One turning vector, and how many ticks it has turned:
The counts run from 0 to 303.
[ 10 -11  -5 -15   3  -5  -8 -12   7 -13   9  13 -11  17   1   9  16  -9
   2  15 -26  12  -5 -11   1  -3  -1  -4 -19   1 -15 -18  12 -15  -3   9]  30
[  6  -5   8  -9 -13  -8 -23 -14   9  -9 -11  -8  -6   0   3   2  -5 -25
  22 -16  -9  -6   3  -8  -2  10 -16  15 -11  23  -9 -13   6  10   7 -12]  50
[  1   0   5 -20  -8 -13  -7  -9   8  -8   3  -4  -2  -7  -1 -19  -6 -26
   8  -8 -16   9  -2 -25 -11  -5 -19  -4 -15   3 -15  -2  -9  16   6 -11]  57
[ 16  -1   8   0  10   9  -1  -2   2   1 -18 -15  13  -1 -10 -17  -3  -9
  11 -10  -2  -6  -2 -10   0 -17 -19  19 -16  21   0   9  -6  19  14 -17]  68
[ 12  -7 -19 -27   0 -12 -14  -4   3  -1 -11 -10   2  12   5  17   4 -28
   6   4 -12   7   3   9   2   4  -5  12 -16  -5 -22  10  -9   2 -12   0]  192
[ -3  -7 -12  15   3  28 -11 -10  17   9 -18  -2  -3  -4   5 -10  -7   3
  -8   1   0 -13   2 -32   3  -6   6   9  -1   5 -13  -3  18   6  17 -13]  247
[  1  -3  16  -7  22 -13  -5   7 -19 -12  -7  -2   5  19  21  -2   6 -11
 -12   9   7   4  -2 -12  -8  -8  18   7   6  -4  -7 -17  13  24 -13  -4]  156
[  4  -6  -4  -8   5  11  -8  -5  -1 -10  -3  11  15 -15 -18 -27   7   8
 -11 -19   1  -8  -3 -18   9  -6 -17  15  -8   7  -5   0  -9   9  12 -22]  78
[ 10   1  12 -16  25  -1   4 -21  -6 -10  12   0   3  22   0  -1  22  -1
 -18  18 -20   6 -17  -6   2  -8  16   9  -2   0  -4  -9   2   1  -2  -4]  168
[-11   2  -7  -3   2  11 -20 -14  -4  16  -5   2  13  21  18   0   3  -6
 -14  -4   3   2 -14  -1  11   2  32   3   0   8   3 -17  17  10  -6  -8]  1
[ 20 -19  -3   5   7 -14   2  19   9 -11 -19 -25 -10  -8  14  -6   0  15
   1  -1 -15 -11  -8  -6   4  13   4  13  13  10  -9 -11   6 -11   9  -4]  278
[  4   6  13  -5   2  -1 -11 -16  13  -6   2 -10   5  -1   1 -18  -4 -16
   8  -8 -21   2 -12 -12  -3 -18 -16   7 -11  16  -9   3  -7   8  26 -18]  60
[ 13   1  15  -9   2 -13  -8  -3  -4   2 -10  -6   6  -3 -14 -20   2 -14
   8   4  -2   4  -4 -28   6 -23 -27  -6 -17   8  -9   9  -3  17   7 -11]  66
[  6 -10 -19  18   1 -14 -13  23  17   2 -15   1   2 -14  16   7   7  14
 -13  14  -2   7  -3 -24   3 -13   5  -7  -3  -7 -12  13  -5  -7  -7   0]  111
[ -1  -3 -17   1  -8  -1 -10  -5  21  -9 -16   7  19 -21  -2  -2  -8   8
 -26   9   9  -8  -7 -25   4   4   1   1  -5 -15   3  21  -1 -10  -2  -3]  101
[ 11 -13  -7   2   0  11  -7 -16   9  -7 -11   5   0  30   4  22  13 -11
   5  12  -7   7   1  -4  -4   2  17  14 -21  19   4 -14  14  -1 -11   5]  23
[  4  13  -6 -22  -1  -9 -20 -12  11 -15   6  -9  17   7   7  16  -6 -16
   2  -1 -25  13  -9   8  10  -4 -12  13 -16   0 -12   4 -12 -11  16  -7]  199
[  3  -4 -14  19 -13   2 -20   1  25  -4 -13   0   6 -19  15  13   7  16
 -21   1  -4  -3 -13 -20   9   2  10   5   1   2   1   6  -2 -11   8  -8]  109
[ 10  -8  10  -6   3 -27  -2  13   6 -17  -7  -9  -3 -23   7 -10  -2  16
 -12   2 -19  -7 -10 -14   9  14  -4   9  10  -3  -3  -6   5 -21  -1 -10]  280
[ -3  -4 -11 -12  -4   0  -5  11   0  20 -10   6   8  -2 -12 -20  -4  -9
  11 -10  -2  11  -1 -20   4 -14 -17  -6 -40   4  -7  -9  -6   1  -5  -5]  223
[  9 -10 -20 -15  13   2  -2   4   2   9 -13   5   6 -14 -18 -30   1   3
 -12  -1   4  -4   1 -20   2  -8  -6  10 -10 -14 -20  16  -9   3  -6 -13]  84
[  6  -7  -2   9   1   7   3  -2  13  -2 -21   2  -5  -6   1  -7  -6   4
 -12  24  -5  -4   4 -46  -6 -12  -2  -3 -11 -14  -7  10  14  -3  -3  -3]  254
[  3  -7  -8  10   1  21   0   7  12   7 -29  -8  -4  -7   4   3 -10   4
  -6   4  -1  -9  17 -39  -3   2   4  13  -9  -6 -10  -1  15  11   6 -14]  251
[  4   3 -12 -28 -10  -6 -15 -23  15  -5  -2 -10   9   5   1  20  -2 -20
   2  -4 -18   2  -9   9   4  18  -2  16 -17   6  -5   0 -12  -3   3  -8]  194
[  2  -8 -10 -11  14  12  -7  -4   7   4  -7   7  11 -19 -16 -29   4   4
 -16  -4  -2 -11  -9 -14   2 -11  -9  18 -12  -4 -13  21  -8  -3  -3 -23]  83
[  9  -9 -23 -11   8   6  -3 -11  12   7 -10   0   9 -10 -16 -27  -2   4
 -21   6   2  -8 -14 -24   7  -7  -9  -2  -5 -14 -14  17  -2 -10   5  -7]  88
[ 22 -12 -11 -28  14  -6   4 -12 -11 -15 -13 -10   8  26  -6  14   9 -14
  -2   8  -1  -3   5   3   5  13   5  15 -11   0  -4 -13   2   7 -11   5]  179
[  2  -2   8 -25  -6 -16  -9 -19  11 -23   3   4  -4   6  -4  -3 -12 -21
  10   1 -21   4  -3 -10  -1   3 -21   3 -17   2  -7 -15   9 -17   4   4]  43
[  1  -2  11  -8   6 -39 -15  16  -6 -18  -4  -9   7 -10  21 -17  -4  -2
 -15  -8  -5   2 -16 -11  -1   5   3  -2  18  -2  -4  -2  -4   8 -11  -9]  294
[ 20 -10 -10 -23   7   2  -1 -21  -3 -17  -6  -6  10  21  -8  17   7 -12
  -7   4  -3  -6  -5   6   7  18   7  19  -8   9   7 -13   2   0   0   1]  180
[-11  -6 -14   0  -1  13  -5  -6  13   2  -9  11  -6  -6  -1 -20 -14  -1
 -13   3   1   1   5 -43  -3  -7  -1  -7  -7 -16 -17  -4  14   3   4  -8]  245
[  6   4  -5  -6 -10   1 -20  -1   7  -8 -10  -5  25   2   7  14  -6 -16
  16 -15  -6  11  -1   5   2  -7 -14  19 -29  17   4   4 -14   4   8 -12]  207
[  2  -4   8 -19  -5  -6  -5 -21  14 -25  -2  -4  -2   8  -3   3 -13 -18
  15  -8 -22  -1  -2  -4  -4  10 -13  17 -19  11   0 -16   9 -15   8  -3]  42
[ -6 -13 -22   5   4  24  -3   1  16   5 -19   1  -2   5   4 -20 -16  -2
  -2  -4   7 -10   6 -23 -15  -8   6  12 -12  -3 -15   2  11   5   3  -8]  242
[ 23 -10   3 -21  18  -7   0 -14 -18  -3  -8  -8   1  23  -7  12  23 -11
  -6  22  -4   0  -2  -8  15   1   4   6 -10   3  -7 -10   8   8 -12   7]  174
[ 16  -9   0   4   3 -30 -10  10   1 -13 -18 -22   3   2  23 -16  -6  -3
  -2  -4   3  -8 -19  -3  -4   4   7  -1  23  12  -3  -3   2   9   0   3]  291
[  8  -9  -4 -16  -2  -4  -2  -8  13 -12  -9 -14  -3  18   3  11 -14 -19
  22  -7 -17  -2   8  -1  -7  10  -9  20 -20  14  -5 -19   8 -10   7   1]  41
[ -8  -3 -17  -7   2  21  -3   5   7   7  -9   0  16   5  -8 -21 -20  -2
   8 -19   5  -4   0 -12   5  -7  -7  11 -24  11  -3 -19   5  -2  18 -10]  229
[  8  -9 -15  10   1 -21   5  33  10  -9 -10 -10   7  -7  15   1  -7  17
  -8   5  -4   9  -8 -23  -1  -4   5  -7  -8  -7   3 -10  -4 -18  -2  10]  120
